[[119 130 153 140 138 128 130 140 109 117 138  99 128 123 117 138]
 [136 128 119 103 126 131 113 103 130 129 131 141 125 130 139 109]
 [141 128 121  99 118 129 116 101 131 119 129 138 128 130 138 106]]
->
[[141 128 121  99 118 129 116 101 131 119 129 138 128 130 138 106]
 [136 128 119 103 126 131 113 103 130 129 131 141 125 130 139 109]
 [119 130 153 140 138 128 130 140 109 117 138  99 128 123 117 138]]

[[135 127 112 114 106 149 148 153 142 115 148 150 124 153 134 152]
 [103 153 127 152 115 147 106 109 109 100 149 143 151  99 148 105]
 [119 157 146 149 138 153 101 102 103 140 153 131 155 101 151 102]
 [155 127 136 144 127 100 145 107 147 154 102 148 152 112 111 103]]
->
[[155 127 136 144 127 100 145 107 147 154 102 148 152 112 111 103]
 [135 127 112 114 106 149 148 153 142 115 148 150 124 153 134 152]
 [119 157 146 149 138 153 101 102 103 140 153 131 155 101 151 102]
 [103 153 127 152 115 147 106 109 109 100 149 143 151  99 148 105]]

[[124 100 138 121]
 [123 121 129 118]
 [129 151 121 152]
 [126 113 133 106]]
->
[[129 151 121 152]
 [126 113 133 106]
 [124 100 138 121]
 [123 121 129 118]]

[[124 149 122 152 107 119 137]
 [132 138 118 146 107 129 120]]
->
[[132 138 118 146 107 129 120]
 [124 149 122 152 107 119 137]]

[[123 150 158 116 137 114 124 130 155 121]
 [125 145 141 129 120 125 138 152 136 109]
 [124 150 157 115 143 114 123 135 153 119]
 [127 118 150 133 133 110 151 110 142 119]
 [138 115 146 130 152 135 136 128 138 116]]
->
[[138 115 146 130 152 135 136 128 138 116]
 [127 118 150 133 133 110 151 110 142 119]
 [125 145 141 129 120 125 138 152 136 109]
 [124 150 157 115 143 114 123 135 153 119]
 [123 150 158 116 137 114 124 130 155 121]]

[[112 121 121 143 130 106 108 131]
 [154 131 137 111 108 118 137 127]
 [158 123 121 141 120 131 110 133]
 [146 143 111 143 133 121 126 147]]
->
[[158 123 121 141 120 131 110 133]
 [154 131 137 111 108 118 137 127]
 [146 143 111 143 133 121 126 147]
 [112 121 121 143 130 106 108 131]]

[[104 154 146]
 [109 103 102]]
->
[[109 103 102]
 [104 154 146]]
---
[[127 108]
 [128 121]
 [149 143]
 [110 105]]
->
[[127 128 149 110]
 [108 121 143 105]]

[[150 151 123 152 129 119 110 154 152 109]
 [138 103 109 119 124 136 131 106 132 151]
 [113 149 124 151 125 126 110 113 111 142]
 [105 135 125 145 150 148 151 121 111 110]
 [147 146 113 121 148 119 140 144 144 105]
 [147 107 109 124 123 109 109 112 146 139]
 [150 150 113 125 106 108 103 149 150 134]
 [116 111 113 120 148 141 145 115 116 112]
 [143 107 145 106 114 122 120 109 148 122]]
->
[[150 138 113 105 147 147 150 116 143]
 [151 103 149 135 146 107 150 111 107]
 [123 109 124 125 113 109 113 113 145]
 [152 119 151 145 121 124 125 120 106]
 [129 124 125 150 148 123 106 148 114]
 [119 136 126 148 119 109 108 141 122]
 [110 131 110 151 140 109 103 145 120]
 [154 106 113 121 144 112 149 115 109]
 [152 132 111 111 144 146 150 116 148]
 [109 151 142 110 105 139 134 112 122]]

[[124 130 124 124 127 113 124 153]
 [139 124 139 125 129 145 128 122]
 [137 131 124 128 122 127 128 139]
 [126 123 130 124 127 132 129 116]
 [128 119 120 126 137 145 126 132]]
->
[[124 139 137 126 128]
 [130 124 131 123 119]
 [124 139 124 130 120]
 [124 125 128 124 126]
 [127 129 122 127 137]
 [113 145 127 132 145]
 [124 128 128 129 126]
 [153 122 139 116 132]]

[[128 140 130 133]
 [149 132 127 157]
 [151 145 143 152]
 [126 137 139 118]
 [135 118 109 147]]
->
[[128 149 151 126 135]
 [140 132 145 137 118]
 [130 127 143 139 109]
 [133 157 152 118 147]]

[[149 120 113 119 149 134 141 147 127 150]
 [133 151 127 122 130 145 136 133 132 110]]
->
[[149 133]
 [120 151]
 [113 127]
 [119 122]
 [149 130]
 [134 145]
 [141 136]
 [147 133]
 [127 132]
 [150 110]]

[[111 109 114 114 113 111 140 108 130 125]
 [117 111 140 149 117 111 110 139 122 113]
 [145 124 137 146 142 124 112 136 114 111]]
->
[[111 117 145]
 [109 111 124]
 [114 140 137]
 [114 149 146]
 [113 117 142]
 [111 111 124]
 [140 110 112]
 [108 139 136]
 [130 122 114]
 [125 113 111]]
---
[[151 111 104 108 148 147 123]
 [151 107 132 113 146 107 145]
 [127 131 122 143 126 145 152]
 [125 137 149 145 115 108 142]
 [135 124 150 122 113 124 125]
 [114 107 117 131 124 142 135]
 [122 123 132 152 112 130 122]
 [110 124 127 148 152 140 128]
 [148 117 141 122 111 143 114]
 [139 147 136 137 135 142 125]
 [147 133 125 138 147 124 129]]
->
[[151 151 127 125 135 114 122 110 148 139 147]
 [111 107 131 137 124 107 123 124 117 147 133]
 [104 132 122 149 150 117 132 127 141 136 125]
 [108 113 143 145 122 131 152 148 122 137 138]
 [148 146 126 115 113 124 112 152 111 135 147]
 [147 107 145 108 124 142 130 140 143 142 124]
 [123 145 152 142 125 135 122 128 114 125 129]]

[[116 115 118 128 139 148 150 120 116 129 116 129 151]
 [109 110 118 142 109 120 127 121 108 143 106 142 125]
 [139 140 140 127 107 110 109 137 139 126 139 126 108]
 [141 141 138 123 118 144 142 135 140 123 141 124 143]
 [136 137 134 117 122 137 132 132 136 117 137 118 133]
 [141 142 143 135 107 114 115 141 140 135 140 134 113]]
->
[[116 109 139 141 136 141]
 [115 110 140 141 137 142]
 [118 118 140 138 134 143]
 [128 142 127 123 117 135]
 [139 109 107 118 122 107]
 [148 120 110 144 137 114]
 [150 127 109 142 132 115]
 [120 121 137 135 132 141]
 [116 108 139 140 136 140]
 [129 143 126 123 117 135]
 [116 106 139 141 137 140]
 [129 142 126 124 118 134]
 [151 125 108 143 133 113]]

[[139 126 114 135 150 143 137 131]
 [123 135 127 116 125 133 113 109]
 [134 138 128 117 138 139 116 107]
 [132 132 144 115 128 127 115 107]
 [130 111 125 150 137 129 151 148]
 [126 130 120 128 135 139 126 120]
 [131 123 114 142 135 132 144 145]
 [134 118 139 137 129 126 136 131]
 [121 121 135 133 113 117 132 138]
 [126 115 123 146 126 125 147 151]]
->
[[139 123 134 132 130 126 131 134 121 126]
 [126 135 138 132 111 130 123 118 121 115]
 [114 127 128 144 125 120 114 139 135 123]
 [135 116 117 115 150 128 142 137 133 146]
 [150 125 138 128 137 135 135 129 113 126]
 [143 133 139 127 129 139 132 126 117 125]
 [137 113 116 115 151 126 144 136 132 147]
 [131 109 107 107 148 120 145 131 138 151]]

[[104 152 102 127 147 150 120 123 104]
 [133 103 150 142 152 109 107 145 151]]
->
[[104 133]
 [152 103]
 [102 150]
 [127 142]
 [147 152]
 [150 109]
 [120 107]
 [123 145]
 [104 151]]

[[123 125 115 139 127 114 141 128 116 147 119 131 130 129 116]
 [113 124 140 133 134 130 129 135 119 149 128 127 129 122 132]]
->
[[123 113]
 [125 124]
 [115 140]
 [139 133]
 [127 134]
 [114 130]
 [141 129]
 [128 135]
 [116 119]
 [147 149]
 [119 128]
 [131 127]
 [130 129]
 [129 122]
 [116 132]]

[[137 127 152]
 [120 105 104]
 [117 109 106]
 [114 104 101]
 [106 148 144]
 [133 128 149]]
->
[[137 120 117 114 106 133]
 [127 105 109 104 148 128]
 [152 104 106 101 144 149]]

[[137 118 105 129 130 114 133 129]
 [113 129 128 129 113 139 140 129]
 [106 130 140 128 117 143 136 121]
 [132 125 135 129 150 115 117 126]
 [138 133 136 134 143 126 118 125]
 [109 126 137 122 125 130 139 131]]
->
[[137 113 106 132 138 109]
 [118 129 130 125 133 126]
 [105 128 140 135 136 137]
 [129 129 128 129 134 122]
 [130 113 117 150 143 125]
 [114 139 143 115 126 130]
 [133 140 136 117 118 139]
 [129 129 121 126 125 131]]

[[141 126 142 113 118 125 133 142 125 121 115 116]
 [138 119 126 113 127 120 138 137 116 131 113 129]
 [120 125 121 135 132 119 124 126 123 128 154 144]
 [129 128 136 133 113 129 118 138 135 124 134 132]
 [126 144 127 128 121 127 131 124 126 116 138 112]
 [144 120 120 118 127 135 126 136 112 124 127 136]
 [129 140 123 132 117 129 131 125 126 120 128 112]]
->
[[141 138 120 129 126 144 129]
 [126 119 125 128 144 120 140]
 [142 126 121 136 127 120 123]
 [113 113 135 133 128 118 132]
 [118 127 132 113 121 127 117]
 [125 120 119 129 127 135 129]
 [133 138 124 118 131 126 131]
 [142 137 126 138 124 136 125]
 [125 116 123 135 126 112 126]
 [121 131 128 124 116 124 120]
 [115 113 154 134 138 127 128]
 [116 129 144 132 112 136 112]]

[[131 117 123 126 132 123 130 124]
 [127 124 122 143 122 138 113 110]
 [132 135 122 122 118 127 137 126]
 [143 126 118 138 136 113 129 140]
 [124 128 107 139 100 108 142 116]
 [127 122 124 125 130 128 142 136]]
->
[[131 127 132 143 124 127]
 [117 124 135 126 128 122]
 [123 122 122 118 107 124]
 [126 143 122 138 139 125]
 [132 122 118 136 100 130]
 [123 138 127 113 108 128]
 [130 113 137 129 142 142]
 [124 110 126 140 116 136]]
